Turns in one plane each, and the order they were made in; the first pair answered
turn Vak:
[ -0.6  -8.9  11.2  -7.4 -24.6   1.2 -16.4  18.1  -5.8  -5.4 -24.6  -6.9] -> [ -1.6 -15.8  10.5 -11.9 -18.9   2.7 -21.9  10.8  -0.5   1.2 -27.7  -1.7]
[-14.7   0.4  28.4  -9.7 -23.6  -5.1   0.3 -11.9   5.0  14.7 -11.0  -4.7] -> [-17.0   5.0  28.0  -5.9 -28.7  -5.5   3.2  -4.4  -0.1   4.8  -8.4  -7.4]
[-10.3   7.8  15.9 -16.3 -11.1 -22.1  -1.2 -43.1  -2.4  15.4  18.2  13.8] -> [-11.6  22.6  15.8 -10.3 -22.4 -27.8   8.1 -30.9  -5.2   3.3  23.9  -4.5]
[ -3.1  -4.5  20.4 -11.8 -28.3  -8.1  -1.6  -1.9   1.6  -3.7  -7.4  -9.9] -> [ -4.9 -10.2  21.7 -10.2 -27.1  -1.6  -2.9  -1.4   1.7  -6.2  -8.1  -1.0]
turn Zuv:
[  0.6   6.3 -14.0   7.5  26.9  15.7   8.2  -8.0  -4.9 -29.8  28.9   0.1] -> [  6.0   5.1 -17.3   5.1  33.2  15.5   8.7   1.1  -3.2 -26.2  22.1  -5.7]
[ 18.2   0.8 -22.1   5.3  33.6 -14.9   7.4 -38.5  14.5  10.0  21.7  25.4] -> [ 26.9   1.7 -28.7   1.3  47.0 -15.0   8.6 -23.4  16.8  15.0  10.7  11.0]
[-11.2  14.7  -5.1  22.2 -13.4 -18.4  -9.9  -7.4   3.4   0.3   4.4  24.1] -> [ -6.2  -7.1  -6.6  11.2   4.5   2.5 -17.7 -14.9  -1.5   2.7   0.8  35.9]
turn rurif:
[ -0.1  -5.1 -11.7   0.9  16.5  -4.4  -4.6  -1.5  15.1  18.8 -21.5  28.9] -> [ -2.8  -9.2  -9.0  -0.1  12.8   1.1  -8.1   2.0  13.5  15.6 -18.7  30.1]
[  5.1   1.1 -18.8  11.3  10.9  12.9 -12.6  27.9   1.7   2.3 -20.8  20.7] -> [  9.9   8.5 -22.4   9.8  18.8   5.3 -12.6  25.3   1.3   8.8 -18.2  14.3]
[ -8.1  11.6   9.0   1.1  -2.9 -18.7  -6.9 -13.2  -6.4   1.4   2.8   1.6] -> [ -9.5  -6.7  12.0  -3.8  -1.1  -0.1 -14.1 -14.7 -12.1  -8.6   4.6   5.2]
[  2.9  -3.0   0.1  -4.4  -7.5   7.0  -9.7  12.5  -3.1  -4.5  -6.3 -10.8] -> [  6.2   5.8  -2.0  -3.0  -0.2  -0.6  -6.1  10.3   0.7   2.7  -7.5 -18.3]
turn gil:
[  4.8   9.0 -12.0   2.1  21.7  25.0  -5.6  13.0 -23.3 -22.7  20.6 -28.1] -> [ -6.5  17.8 -10.8  17.0   4.2  19.6  -5.6  -8.4 -23.4 -23.3  38.5   1.2]
[  8.3  21.5  -9.6   3.1  12.2 -22.6   0.8  -3.8  19.0  18.7  -8.0 -10.3] -> [ 11.8  16.4 -19.0   4.0  24.1 -11.0   0.7   5.4  16.5  12.4  -8.5  -8.0]
[  4.9 -19.5 -10.9  -5.0  -1.5   8.3   4.0   8.0   7.4   1.7 -14.1  13.8] -> [  0.1 -15.7  -9.3  -2.0  -9.3   5.3   4.3   1.3   6.6   3.4  -8.9  23.1]
[  2.6  21.2   9.3  -4.9 -17.2 -22.9   1.6  18.5  18.4   7.4 -11.3 -32.2] -> [ 12.2  10.4 -12.3  -0.5  13.5   2.0   1.6  39.7   6.9  -5.2 -12.1 -25.8]
Pairs:
Each pair is 2 to 3 turns apart.
[ 13.2 -11.8  10.6  -5.1  22.8  13.6  -1.1  -4.1 -16.0  -3.6  13.1  -3.9] -> [ 16.7  -8.7   6.9  -4.4  31.1  10.8   0.3  -0.5 -13.0   1.0   7.7  -4.9] => gil, Zuv
[ -9.5  31.1  32.0 -19.1 -31.2 -27.0   5.8 -21.1  10.0   0.1   6.2 -34.8] -> [ -8.1  35.9  21.6 -10.9 -28.8 -17.5  15.0   1.4  -0.1 -20.8  12.7 -44.9] => gil, Zuv
[  2.5   7.8  10.3  -4.7   7.8 -16.3   1.4 -28.6  -4.1  -2.8  28.6 -13.2] -> [ 10.8  -5.4  -3.4  -6.8  33.5  -2.4  -2.5 -19.7  -6.9  -1.4  21.1 -10.1] => Zuv, Zuv, gil
[  8.7 -28.5  -9.3   5.1  31.5   1.6   9.2  20.0  -8.1 -10.8 -11.6  10.9] -> [  7.3  -7.4 -16.1  16.3  25.4 -15.6  12.6  27.7   1.3  -3.8 -16.0   8.1] => gil, Zuv, Zuv
[ -9.7  10.7 -17.7  25.5  -3.7  12.1   6.5  -6.7 -19.2 -19.2  26.4  15.6] -> [ -8.9  13.2  10.3   4.9 -11.4 -26.3  -2.6 -31.5  16.3  31.3  -5.7  -1.3] => Vak, rurif, gil
[-15.4   6.3 -12.1  25.6 -11.0  -1.3   0.7 -10.2  -6.8 -12.8  20.1  39.6] -> [ -8.9  11.3   4.4   4.2  -5.8 -22.5   0.3 -40.9  -2.9   0.6  29.7  12.2] => rurif, gil
[ 16.5  -8.8  -9.2 -17.0  37.5   7.5  -3.7   0.6  -1.2   2.0  -1.8 -20.0] -> [  4.5   6.1 -23.1   8.9  19.0  12.4   3.6   4.8 -17.2 -22.6  22.7   4.9] => Vak, gil
[  1.9 -28.3  21.8 -20.6  -9.3  14.2  -6.6   1.5   5.0  -8.4 -15.6 -19.6] -> [  8.0 -25.8  -9.9  -5.9  29.3  24.3 -10.1  -3.9  -6.2  -0.5  -2.6  13.9] => gil, Vak, gil
[  4.8  16.1  -1.5   5.1 -23.1 -20.2 -16.3  15.5   6.9   8.5 -12.8   4.8] -> [  2.2  16.9   1.1   7.9 -31.9 -17.3 -16.7  10.0   2.8   0.6  -2.4   9.7] => gil, Zuv
[  7.8   0.9  13.6  -7.2 -12.9   1.4  -0.2  38.6  -0.8 -20.2 -28.8 -39.1] -> [ -6.8 -17.7  -7.0  15.7   3.6  19.6 -18.5 -13.7  -5.0  -3.3  -4.0  55.2] => gil, Vak, gil
[ -9.8 -13.8  -7.1  36.8  -5.0  17.5  17.7  35.1 -13.5 -23.5 -13.7  16.9] -> [-10.2 -26.4  -1.6  25.4  10.3   5.7   2.8   6.0  10.3  19.1 -35.0  39.4] => Vak, rurif, rurif
[ -4.6 -10.8  -5.9 -13.3  -0.6  -2.1  25.2   1.2 -10.5  -5.2  -2.1  -5.3] -> [ -1.5 -11.4 -12.8 -12.3   7.9  -5.2  23.9   3.0  -5.7   0.7  -7.5  -5.0] => gil, Vak, Zuv
[ 16.1 -14.3   1.4 -18.6  18.6   7.0  -0.7  15.3  -5.5  -7.6 -11.0 -34.2] -> [  6.4 -26.2   9.3 -17.0  -3.3  18.2  -2.2  22.3  -4.6 -17.5 -15.8 -19.4] => rurif, rurif
[  3.8 -21.4   9.4 -17.2 -14.0  10.9  -0.3  27.6   6.5  -2.9 -16.0  -0.8] -> [ -5.1 -16.9   0.7  -2.4 -20.6  12.6  -0.8  13.7   1.2  -6.2   0.6  32.8] => gil, gil
[  6.1 -26.2  -9.7 -18.3  12.8  27.2   3.2 -13.7  -6.9 -20.6   2.4 -16.4] -> [ -7.2 -14.0   2.7 -10.0 -16.6  12.4   0.7 -40.4  -3.2 -12.3  16.1   6.2] => gil, gil
[ -4.6 -20.3  11.4   9.3  -1.7 -10.3   2.1 -16.4   1.3  11.9   0.7  19.9] -> [ -3.5 -30.9  16.7   2.3  -8.1   0.9   2.3 -10.7  -4.2  -0.1  -0.3   8.3] => Vak, rurif
[  7.0  -8.2   0.4  19.6   5.0  -9.3 -17.8 -17.6   0.8  -5.1  10.6  16.5] -> [  8.9  -1.0   3.2  17.4  -1.0 -23.1 -16.0  -3.8  14.9   8.6 -11.5  -0.5] => Zuv, rurif, gil
[-10.4  -8.2 -10.9 -15.7   5.9 -10.6  -3.1 -18.5  -5.3  24.4   6.8  21.5] -> [ -1.2  10.3 -15.4 -19.5  12.6 -21.4   8.3   5.9  -5.4  18.1   3.7 -22.5] => Vak, gil
[ 10.6 -13.7  -9.4   4.9   7.4  18.4  -4.7  15.2   4.1  15.1 -22.9   8.7] -> [ -0.1  -2.7   2.2  12.2 -15.9   2.4  -7.2  -8.6  11.7  18.6 -11.5  25.0] => gil, gil
[-13.5   2.8   7.9  -0.5  -8.1   9.1  -4.9 -19.3  -4.5  -8.4  17.0  20.0] -> [-13.8  13.7   6.0   5.9 -14.5  -2.9  -2.0 -20.3   0.6  -1.9  15.2  17.5] => rurif, rurif
[ -2.4  -9.0  -1.0  -5.5  13.4   5.7  -6.6 -21.8  -0.1  11.4   1.8  13.9] -> [ -6.5   2.7   0.5   4.9  -6.6   7.5   4.8  -7.8 -14.7 -16.5  18.8   2.7] => Vak, Vak, Zuv
[  1.5  13.8 -14.2 -12.5  19.2 -10.8  12.5  10.3   6.7  18.1 -12.1 -35.3] -> [ -8.2   8.8 -33.8  11.7  26.3   7.3   9.2  -5.5  -7.7   9.1  15.5  22.4] => gil, gil, Zuv
[ 20.3   9.3 -27.2   2.2  22.2  -0.9  14.7  27.1 -13.6 -12.4   4.4 -26.9] -> [ -6.6   8.0 -13.6  17.0 -17.0  -5.7   4.1 -22.6 -11.2  -4.8  28.2  37.6] => gil, gil, Vak
[ 10.2 -18.5  18.0 -20.6   5.3   2.6 -12.5 -12.2  10.0  16.4 -11.0   4.0] -> [ 10.7  -8.0  13.9 -19.2   8.2  -8.3  -9.9 -15.2  13.5  25.1 -11.2  -2.3] => rurif, rurif, rurif
[-11.8 -13.0  17.4  -1.4 -37.4  12.0  14.3  -4.7 -19.6 -19.7  34.2 -22.0] -> [  9.5  -1.5  -8.1  -3.6  11.7   8.5  21.9  14.7 -21.6  -9.1  28.9 -48.2] => gil, rurif, gil
[  8.1 -13.5  11.1  -5.1   4.0  -0.2  -1.7  14.1   5.6   3.4 -21.0  -8.8] -> [  3.8 -11.9  -3.5   6.7  14.1   8.8  -3.5   8.7   0.4   1.6 -13.5  19.1] => gil, gil, Zuv
[  5.0  -8.5  20.8  -3.9  -6.3   1.5  -8.7 -27.3 -10.3  -3.8   8.6  22.1] -> [ 23.4 -10.4  16.8 -16.6  18.3  -1.8  -5.6  -2.8  -6.4   4.1 -11.9 -18.5] => gil, rurif, gil
[  4.9 -19.7  -6.8 -20.4   3.4  17.0   2.3  -2.9 -11.1 -18.5   6.6  -5.4] -> [  7.3 -18.8 -10.3 -20.0   7.2  16.0   2.7  10.1  -8.2 -16.4  -2.9  -9.5] => Zuv, Vak
[  5.7  -8.8  -4.6   6.8  17.9   7.9 -13.0  28.4   8.1   8.3 -22.4   8.8] -> [  5.6  -3.3 -13.6  15.8  29.6   5.0 -13.2   7.9   2.2  11.4  -4.1  21.6] => gil, rurif
[ 10.6  15.0 -11.0  -2.3  25.8  -0.1   7.2  -4.2 -11.2  -4.5  14.7 -12.7] -> [  1.6   9.3   4.0  -3.0  -8.6   1.4   7.6  29.3   1.2 -11.5 -14.5 -18.6] => rurif, gil, gil
[  2.2  -9.5   4.4 -14.5   4.9   3.6  -0.7  11.5  -0.2   3.9 -13.7 -22.3] -> [ -1.9 -11.8  -1.3  -5.4   1.7  19.7   1.2  12.5 -14.2 -17.6  -0.6  -4.2] => Zuv, rurif, gil
[-10.4 -14.2  29.8 -20.1 -33.6  10.6  -4.2  14.0   9.1 -11.3 -15.3 -11.4] -> [  3.1 -26.7   5.3 -24.3  25.5  15.6 -15.6  -6.8  13.2  19.8 -21.7  15.7] => gil, gil, Vak
[  9.3   0.6  -8.1  -2.9  13.9  -1.9  -2.8  26.2   5.9   7.2 -19.8 -16.0] -> [  4.8   5.0  -5.7   2.9  -1.4  -6.8   0.6  31.3   9.6   4.4 -21.3  -8.1] => rurif, rurif, rurif
[ -2.8   9.5  -4.2   1.3  -7.6 -16.6   4.3 -14.8  -2.7   4.8  13.3  -8.6] -> [  7.1   0.6 -16.8  -3.3  13.2  -3.5   4.4   2.5  -5.9   0.4   5.0 -20.4] => gil, gil
[  7.3  20.9 -19.9  14.2  23.9 -10.8   5.4   4.5   0.3   0.9  17.4  -2.2] -> [-10.2  -5.2   2.1  12.5 -15.1  12.7  -2.3   1.9  -1.0 -21.5  16.5  27.4] => gil, rurif
[ -6.6  23.5 -17.6   5.9 -24.9 -12.1  11.2   1.5  -3.0   9.7  16.1   0.8] -> [ 10.8   3.5 -20.2 -18.1  17.5  -5.4   1.6 -10.4  -1.8  30.9   6.6 -16.0] => Zuv, Zuv, Vak
